One turn moves each row of this set onto another row. After a few examples, where does it send each row asked below?
z_428: [ 26  12  -4 -19  15  21  27  15  -8  18  -9  14  20 -22  18   2  -3  -5
  19  -7]
z_163: [ 20   9 -33  -5  11 -23   8 -17   3 -22  -2  -8 -40  25 -34  12 -18 -16
  -4 -10]
z_901: [ -2   2   8  49 -47  27   8  -6   0 -10   0  18   5  11 -22 -12  20  12
  14  -2]
z_572: [-28 -17  13  -4 -19 -36 -15 -21   8 -20  20  -9 -21 -15   6  10 -24  18
 -13  17]
z_285: [-14 -30  25  11  11 -12 -11 -12  31   2   9  19   5 -11 -14  -2 -27  19
 -31  14]
z_241: [  7   4 -15   9  32 -11   7 -22   6 -11   9 -31 -20  43 -36 -10  -2 -11
  19   9]
z_619: [ 15 -12  -8 -13  23  14  14  31 -18  26   4 -11  19   5   5   8 -16 -24
  30   7]
z_772: [-24 -30  26  13  25   5  -1  14  33   0  24  -4 -16  -3   0   8 -40   4
  -6  -1]
z_709: [ -6  -4 -26 -30 -12 -20 -10  17 -23 -32   0 -13 -12   5  -8   3  27 -19
 -33  -2]
z_825: [  1  21 -17  22  15 -32  11 -25  20  -1 -16 -21 -17  51 -17 -11  -3 -10
   3   5]
z_799: [-13  24 -13  13  31 -10  41 -30  11   1  11 -12 -24  22 -30  12 -19   5
  -2   1]
z_437: [-18  -5  17 -20   3 -11  -9  27  -6 -36  19 -30  -8   2   5  -2  41 -19
  -7   4]
z_972: [ 14  -9  10  52 -47   6   8  -6  -3   4   0  26  16   2 -12  -7  14   5
  14   0]
z_277: [  7  -4  22  47 -53  15   4   4   5 -12   4  25   3  -1 -15   2  16   5
  15  -3]
z_907: [  5   7   7  55 -42  11  19  -9  -2  -1   4  22   2  -1  -8 -14  23   9
  16 -14]
z_602: [-11  14  -3 -29 -14  21  16   2   1 -12   7 -26 -24   5 -19 -10  46 -21
 -27  11]
z_40: [  9   0  -1  16   2  33  -9  15 -12  12 -27   0  -4   1  38  29 -19  -8
  15 -18]
z_642: [ 10   3  10  56 -47   5  10  -6   4   3  -1  28  13   4 -15  -7  14   6
  10  -2]
z_144: [ -4 -29  23 -12 -16   8  -5 -13  42  -7   8  -5 -14  -6 -13  13  -6 -10
 -46  24]
z_136: [-24  22   7 -16 -14  -3  -2  28   3 -33 -12 -28  -5  20  17  -6  40 -15
 -13   1]
z_22: [ -3  17 -17   2   3 -16  17 -41   5  -7  12 -15 -37   2  -4   4 -37  18
  23   1]
z_627: [-36 -24  11  36   1   5 -35  -4   4   1 -11  -3 -13  10  19   9 -13  13
 -32  -8]
z_527: [ -1  17  -3  15  28 -15  14 -24   8   0   8   1 -27  24 -53 -13 -13   6
   9   4]
z_436: [-28  18   1 -28  -3  12  17  25 -23 -23   7 -22   4   9 -19  22  29 -11
 -10  17]
z_646: [-37 -14  -3 -16  13  20   0  36 -22   2  15 -25  12   8   0 -18  21  -7
  -7   8]
z_438: [-13 -23  17  12  -4  -9 -19  -7  49 -12 -17  -8   8  23  13   7 -26   4
 -30  19]
z_119: [ 21  13 -19   5  12 -12  36 -40  18  21   6 -13 -30  13 -25 -11   6 -20
 -12   2]
z_774: [ 32  -4 -39 -25   5  23  14   2   4  -7 -19   0  -2  -4  20  15 -23 -10
  -8 -17]
z_479: [  9   4  18  48 -53  15   7   6   5  -7   0  26  12   1 -13  -1  16   5
  11  -2]
z_216: [-16  14 -18 -34 -25   0  -4  -1 -38 -21   6 -29  -8   5  -7   3  11   1
  18  22]
z_620: [-27 -24  24   5   6 -24   3  -7  25  -6  14   1   5  -4 -10  33 -24   7
 -39  21]
z_552: [ -9 -48  12   6  17  -6 -18 -13  32  -3   8 -12  20   3  16  -3 -20   6
 -25  15]
z_832: [  6  10  -8  39  13 -15 -13 -13 -16  11 -15  -8 -33  36 -17  21 -17 -14
  19  -8]
z_459: [ -9 -31 -15  -5   0 -14 -11 -11  24 -20   0   4 -12 -10  13   5 -22   8
 -54  -9]
z_169: [  5  13   7  51 -47  13  16  -1   1  -2   0  23   9   4 -12 -14  23   7
  11  -8]
z_531: [ 41  -9  -2 -20  -7   9  26  -6  16  27  -6   0   8 -20  18  17  -1 -32
 -11  10]
z_294: [-18   0   4  23  37 -34  17   3   2   9  31 -15 -32  17 -24 -10 -10 -11
  10  -7]
z_487: [ 31  17  -3  -8   0  -2  20  16  16   6 -26  -6  15   5  45  14  -5 -22
  15  -6]
z_986: [ -1   8  12  51 -50  20   8  -3   7  -8   0  21   6  10 -21 -11  17  12
   8  -2]
z_278: [ 31   3  -6  -8  28  16  27   5  12   3   0 -13   6  -9  36   4  -9 -15
  25 -17]
z_667: [  9   5 -12 -16  14   8  40   6 -10  22  -6   0  33 -17  27  25  -6  -8
  -3   3]
z_698: [  2  -7 -21 -26 -16   6   6 -12 -20   9  -4 -10  20 -23  39   5 -19  12
  11  12]
z_497: [-19  12  15 -29  -6   6  -3  35 -24 -20   8  -4   4  -9 -15  -7  41  -8
  -6   8]
z_809: [-27  10   0  16  -6 -11 -23  20 -42  -5 -10 -17 -19  15  10   7  37 -16
  -5 -11]

z_436 turns into z_799
z_907 turns into z_972
z_216 turns into z_22
Where do these go?
z_294 turns into z_619
z_119 turns into z_531
z_285 turns into z_497
z_487 turns into z_438
z_642 turns into z_479
z_40 turns into z_627
z_709 turns into z_163
z_552 turns into z_437

